128 stands for zero in the data rows.
Some points, each followed by its number:
[125  87  89 161 128 165 154 107 208  69 142 175] 0
[ 89  84  74 124 163 115 194 144 178 150 130  97] 1
[103 144 105 121 144 103  87 106 115 138 156 114] 2
[136 194  69 138  69 132 149 175 172 208  89 194] 3
[ 62 208 194 208 132 137 172 208 137 187 141 187] 4
[ 81  69  81  81 105 123 139 146 175 146 158 115] 5
[ 93 125 117 109 103 100 105  81 119 126 103  74] 6
[178 154 147 172 147 182 130 133 131 147 115 167] 7
[137 119 115 130 118 146 165 163 194 194 194 159] 8
[132 146 165 175 107 158 142 149 127 135 146 178] 9
[159 127 127 140 119 102 128 137 139 158 151 137] 10
[117 128 121 116 129 144 110 141 114 144 163 150] 11
[138 149 156 147 175 169 145 182 169 149 169 151] 12
[163 169 175 146 145 172 169 187 167 178 208 182] 13
[156 123 107 102  93  84  69 120  87 127 172 169] 14
[140 141 187 194 172  74 144 111 138 156 187  95] 15
[129 100  93 154  48  98 115  48 150  81 128 163] 16
[118 130 125 125 153 156 136 145 182 137 165 142] 17
[161 159 146 182 165 145 131 119 146 114 161 140] 18
[ 48  95  95 103 130 153 147  84 107  74  74  48] 19
[120 140 114 128 116 111 100 110 133  91 114 128] 20
[151 156 124 127 110 112 121 150 161 131 175 172] 21
[ 87 165 139 167 159 154 159 130 117 103 110  89] 22
[ 84 138 103 139 161 194 187 169 187 165 149 116] 23
[147 178 129 144 123 116  98  91 116  87 145 102] 24
[110 163 120 132 154 142 156  98 149 133 123 100] 25
[115  93  91 107  81 105 138 124 156 130 150 165] 26
Which point above is nearest to each new point? Its number follows each.
[109 139 149 115 102 107  91  78 109 119 117 103] 6
[102 129 142 178 187 208 175 151 102  78  81  78] 22
[106  81 109  98 112  89 109 105 120 123 111  84] 6
[154 187 169 145 182 175 182 159 163 139 159 153] 12
[ 98  91 132 141 150 178 146 128 135 105  98  93] 22
[ 69 135 131 133  98 161 167 178 159 161 147 112] 23
[ 78 117 136  62 141 150 137 129  62  48  69 121] 19
[111 120 111  95 115 133 125 132  95  93 131 107] 20
[153 145 140 114 127 118 119 127 121  98 124 129] 20
[ 74 110  98  74 125 141 163 172 132  97 107 123] 5
[169  48  84 105 142  93 111 109 125 121  87  81] 6
[187 153 182 187 169 159 118  97  91 125 112 145] 7
[141 132 141 131 136 126 116 126 151 140 139 124] 10
[194 109  62 163 208 136 103 139  84 172  48 156] 7
[121  98  78  93  91  97  74 118  74 145  78 110] 6
[131 175 178 151  84  69 123 142  98 182 105 154] 10
